In the rows, 128 means zero.
A: rows in 4 groups, each row roughly a mix of its group's directions (some rows in no group)
A (102 x 10)
[[143  71  83 138 129 145 155 108 165 125]
 [149  84  86 161 112 105 110 157 112  98]
 [ 97 167 153 138  99 103 118 177 162 129]
 [132  62 157 125 122 104 139 123 158  90]
 [178 122 108 133 100 109 123  89 179 140]
 [116  69 109 176 131 150 137 167 137 128]
 [ 73 120 181 131 150 101 121 152 113 148]
 [156 153 151 112 157 168 128  69 119 142]
 [151  61  95 126 149 147 165 119 130 132]
 [196  84  95 110 141 129 133 118 119 141]
 [132 144 161 141 145 131 107  68  79 141]
 [109 187 103 148 145 148  97 167 138 142]
 [124 127 177  79 151 126 150 126  77 131]
 [ 81 154 158 130 121 118 132 194 136 127]
 [132  47 117 133 146 153 134 120 154 129]
 [ 79 125 135 144 107 109 158 169 175 119]
 [107 152 134 123  97 100 154  97 191 123]
 [ 87 171 158 133 126 122  99 171  95 114]
 [133 143 160 106 152 156  86 126  69 135]
 [121  88 124 138 125 114 164 175 179 112]
 [ 79 124 181 107 100 113 121 140 123  89]
 [163 117  61 138 129 136 122 141 110 171]
 [141  76 120 135  99 107 139 189 143 120]
 [113  84 117 128 111 129 136 194 155 102]
 [129  43 133 145 141 142 138 122 149 133]
 [111 182 118 106 113 131  99 116  69 126]
 [105 160 167 109 170 163 102 112  99 142]
 [130 158 152 140 122 119  83  93  72 144]
 [113 109 123 144 105 105 153 183 181 130]
 [130 192 127 114 128 141 100 105  77 119]
 [155 155  96 117 143 174 102 108 102 169]
 [135 170 135 115 112 161 120  66 101 147]
 [141  66 114 113 145 165 142 122 169 148]
 [142  64 109 147 142 150 145  81 142 134]
 [135 141 117 127  85 160 105  61 119 138]
 [136 163  99  97 116 162  97 100  81 128]
 [150  88 109 134 134 125 171 102 182 150]
 [ 91 200 160 111 146 130 112 128 130 133]
 [ 98 146 145 147 142 145  89 153  67 112]
 [168 128 144 126 157 177  96  84 115 139]
 [ 99 119 133 142 114  87 158 186 154 106]
 [ 93 158 194 116 124 127 136 105 134  94]
 [158 183 100 107 114 127 107 120  79 118]
 [115  90 128 163 108  94 163 127 181 126]
 [113 184 143 119  90  83 115 124 158 114]
 [100 113 126 149 100  70 158 165 150 123]
 [135 156 118 152 103  86 128  62 136 119]
 [107 181 171 106 132 117  88 151 104 126]
 [ 97 120 132 148 116 103 165 149 195 127]
 [123 158 158 104 118 117  95 189  96 123]
 [173 127 103 105 113 103 135  65 146 121]
 [145  83 117 125 170 172 136 120  83 139]
 [117  64 158 129 134 134 125 184 138 132]
 [ 78 169 171 136 106 105 146 129 138  97]
 [160  95  81 121 112  81 133 133 118  90]
 [149 163 107 124 175 172  99 142 121 160]
 [118 121 115 134 170 174 153  72 140 143]
 [123 149 191 109 179 146 133 117 139 108]
 [ 63 143 133 153 112 107 123 154 116  86]
 [171 138 129  88 132 130 146  76 158 159]
 [ 99 158 139 107 108 103 163  94 180 120]
 [102 178  96 119  92  83 148 127 107 123]
 [ 82 141 158 100 152 151  99 161  90 124]
 [114 123 113 158 108  95 164 106 190 123]
 [128 175 138 117 130 143  88  97  72 133]
 [ 80 150 154 139 134  71 160 151 133 133]
 [179  88 102 125 131 174 127 106 159 128]
 [ 74 167 145 112 132 109 127 171 100 109]
 [ 83 187 171 108 128 123 122 151 120 130]
 [133 145  72 122  75 112 137 154 125  96]
 [105 138 121 162 133  83 156 179 158 113]
 [181  75 101 131 140 149 142 107 143 153]
 [124 111 144 155 111 104 154 114 202 130]
 [176 149 114 125 153 155 147  71 148 137]
 [146 182 132 122 143 154 144  78 103 157]
 [111 133 146 113 125 133 175 120 195 156]
 [139 113  72 166 124  96 144 169 148 141]
 [145  46 115 151 128 134 147 119 140 132]
 [105 169 159 105 169 164 102 110 104 139]
 [128 124  94 125 126 131 180  76 168 144]
 [148 146 150  98 136 168 121  69  99 144]
 [ 73 164 151 148 108 110 110 168 125 106]
 [148 119 170  91 145 162 121  73 111 127]
 [128 163 147 114 141 162  79 124  76 117]
 [177 131 114 135 165 167 120  83 145 149]
 [125 103 157 111 171 185 107 159 133 115]
 [154 114 166  88 150 143 149  82  94 136]
 [140 174 127 123 118 140  84 100  71 125]
 [118  90 107 147 117 118 168 143 191 125]
 [124  95  97 128 108 117 166 170 175 108]
 [182  92  99 114 152 157 117 105 114 158]
 [129 170 115 150 160  96 179 160 122 147]
 [143 168  83 133  93 105 170 158 140 121]
 [115 145 111 141 106 105 113  62 118  85]
 [155  91  66 135 103 143  97 127 124 152]
 [101 171 103 125  82 152  91 120 100 146]
 [118  72 168 169 143 129 158 112 130 150]
 [168  86 128 107 118 145 134  66 112 139]
 [ 77 152 153 140 131 129 112 185 100 113]
 [ 82 173 169 106 159 145 110 147 140 134]
 [ 90 171 161 116 145 123 101 123  76 138]
 [149  93  80 148  99 107 154 107 167 115]]
the one row of each list that fits no group (the others fit one group, some only roughly)
    J123: [154 143 150 104 148 174 114  70 115 143]
    J467: [130 132 108 135 115 105 172 171 171  88]
    J593: [105 152 138 151 128 122  79 162  77 106]
    J189: [ 82 134 152 117 134 120 100 190 130 100]
    J690: [102  88 140 144 125  92 161 169 169 125]
    J150: [126 103 166 127 172 174 127 132  85 151]
    J982: [135 150 131 128 162 168 127  80  80 149]
    J377: [150  83 101 109 132 124 177 113 173 139]
    J795: [122 171 115  85 142 170 108 103  90 131]
    J936: [160 103  76 114 134 136 185 119 137 147]

J936
    J449: [ 99 170 157 110 153 145  98 147  79 118]
    J149: [136  81  89 138 108 113 142 119 185 112]
    J581: [106 159 172 136 145 130  85 145  79 113]
    J205: [129 200 145 134 119 105 122  98  91 132]
    J133: [162  76 115 112 155 155 166 135 142 160]
    J101: [148  87  90 133  98 111 149  89 151 162]
    J519: [157 180 111 130 136 118 151  66 128 136]
    J668: [155 117 123 148 147 161  78 125  71 128]
    J146: [122 161 166 108 146 179  89 100 130 114]
    J495: [ 89 158 177  88 106 142 120  99 145 118]
    J235: [107 202 148 119 120 101 104 104 127 119]

J495
    J894: [166 101 142 132 128 135 103 113  56 134]
    J462: [166  57 104 116 108 131 117 108 114 135]
    J902: [130 170 111  88 150 182 114 120  98 114]
    J498: [120 180 141 110 133 114  91 113  76 102]
    J779: [142 132 155 120 145 174  72 114  87 133]
    J835: [116 107 153 151 130 112 114 198 160 110]
    J474: [152  75 125 126 155 162 148 131 180 133]
    J880: [ 96  91 121 148 121 129 176 149 181 132]
    J937: [130 110 106 135 121 105 183 150 186 116]
    J40: [149 173 120  92 143 158 111 146  75 128]
    J904: [151  75  82 141 110 130 166 150 150 124]
    J736: [150  59 123 117 150 101 144 167 130 122]

J835
    J573: [ 99 108 131 145 106  91 144 145 194 118]
    J458: [ 91 125 143 130 140 134 119 197  87 114]
    J50: [168  64  90 157 126 136 132 137 143 136]
    J56: [112 192 131 103 141 136 115  98  82 135]
    J934: [171 106 100 133 130 137 159  84 173 147]
    J245: [123 154  93 135 113 108 136  67 171 113]
    J811: [176 127 115 119 127 137 118  56 145 144]
    J563: [119 108 139 145 138 113 141 208 154 121]
    J991: [124 187 153 108 139 128  84 109  90 127]
    J179: [151 103  84 139  99 105 165 107 173 139]

J563
    J51: [ 95 181 117 100 150 161 144 147 166 135]
    J732: [155 174 119 105 150 175 108  97 101 117]
    J520: [152  72  79 142 105  99 146 141 130 142]
    J53: [164  72  78 138 118 141 138  99 127 119]
    J556: [121  93 137 154  90 111  90 179 112 111]
    J910: [156 100  67 141 125 145 157  89 147 126]
    J154: [123 193 157 129 118 103 102 112  86 130]
    J626: [125  85  93 135 113 105 173 118 173 111]
    J319: [ 87 195 129 149 135 124 122 169 134 126]
    J152: [142 103 103 113 123 117 170  69 165 123]
    J91: [ 84 170 178 101 150 150 113 112 123 131]
    J72: [156  97 103  91 134 124 182 102 154 146]
    J350: [106 121 131 106 123 115 188 129 187 138]
    J371: [167 123 114 100 134 160 114  85  87 161]

J91
    J55: [176 113  64 135 103 127 150 110 115 120]
    J634: [109 174 175 133 147 124  93 135  84 118]
    J325: [122 135 141 135 170 117 189 125 178 134]
    J45: [183  65 130 103 141 143 139 111 135 124]
    J266: [176 104  87 124 113 157 126  80 140 146]
    J301: [101  65 127 122 123 127 141 179 159 128]
    J741: [153 147 137 111 132 174 113  62 114 144]
    J830: [130 196 140 126 174 154 123 134 117 152]
    J73: [117 170 157 126 135 132  84 162  78 127]
    J873: [118 132 157 130 166 174 108 149  75 144]

J45
    J857: [142 179 130 136 118 110 116  68  91 128]
    J370: [118 110 109 154 106 103 175 163 177 126]
    J507: [107 178 136 116 103  80 104 150 113  95]
    J173: [ 87 110 164 125 130 111 125 166 186 126]
    J783: [108 184 163 122 129 127  86 147  90 126]
    J285: [142  54 120 113 122 140 110 168 141 117]
    J989: [102 169 118 128 111  86 164 168 136  97]
    J428: [103 142 129 120 103  79 139 187 147 106]
    J559: [ 91 148 168 148 124  89 114 172 103 110]
    J438: [144  62  93 156 135 110 161 120 140 120]

J438
    J826: [100 123 156 135 106  84 131 180 169 120]
    J67: [128  65 134 158 118 107 142 162 168 134]
    J614: [132 178 141 108 153 166  96 110  85 119]
    J522: [143  62 118 154 105 111 142 140 171 138]
    J413: [147  62 113 153 151 166 136 148 119 143]
    J361: [165 157  82 141  93  98 138  94 106 119]
    J594: [130 162  98 102 125 144 115  68  97 155]
    J202: [172  84  90 149 108 118 129 100 165 129]
    J143: [107 182 181 144 118  93 129 139 106 138]
    J680: [165 122 125 136 130 148 100  64 108 163]
    J639: [143  78 158 128 139 137  86 130  75 131]
    J905: [139 143 123  95 149 189  91 114  94 129]
    J204: [116 144 193 122 125 127  87 114  83 128]

J204
    J320: [113 132 149 169 100  70 130 168 128 110]
    J485: [127 142 162  78 144 168 109 114  82 135]
    J30: [118  91 103 132 118 117 179 122 186 124]
    J406: [174 128 116 134 136 148 102  60 112 139]
    J670: [ 87 174 157 127 130 123  98 126  83  99]
    J790: [106 121 131 131 142  83 159 196 122 120]
    J555: [135  79  96 125 137 106 157 183 121 105]
    J262: [166  67 117 158 111 114 134  91 110 129]
    J509: [159  71 120 139 132 131 152 112 179 151]
    J44: [113 136 148 113 107 114 117 205 121 101]
    J227: [ 90 195 159 104 120 112 126 105 125 119]

J44
    J585: [160  95  91 135 112 123 158  87 167 151]
    J590: [151 100 134 106 157 174 113 136  72 142]
    J468: [143 125  89 160 103 103 166  83 159 122]
    J365: [ 79 144 153 146 113 103 124 163 163  89]
    J645: [184 129  91 127 114 140 151  88 160 150]
    J890: [ 99 176 134 138  99  91  95 124 113  88]
    J64: [156 168  97 106 126 144 130  66 113 143]
    J129: [140  83  95 113 128 119 186 123 165 135]
    J813: [ 86 153 109 164  94  93 131 168 145 120]
    J313: [ 92 167 159 102 153 149 120 180 130 135]
    J950: [ 93 185 135 133 123 103 144 107 178 127]
    J860: [147  48 105 139 126 144 142 148 137 127]

J645
    J24: [104 111 106 135 121 118 156 149 203 120]
    J302: [113 122 126 138  86 102 110 190 110  93]
    J815: [104 121 176 124 152 150  80 154  90 126]
    J223: [162 155 140 105 157 161 143  80 101 155]
    J619: [190 107  99 145 120 129 100  82 128 134]
    J579: [125  74  95 133 103 111 164 146 170 132]
    J421: [ 90 194 147 134 123 107 101 155 114 116]
    J216: [ 83 104 113 148 111 104 164 162 159  99]
    J355: [126  68 105 142 100  89 134 162 146 112]
    J211: [128  92  93 166  95  90 140 145 164 114]
    J956: [133  66 101 140  97 111 149 132 167 148]
    J341: [117 144 149 144 148 158  90 163  71 138]
    J127: [119 131 131 140 101 119 158 100 202 142]

J421
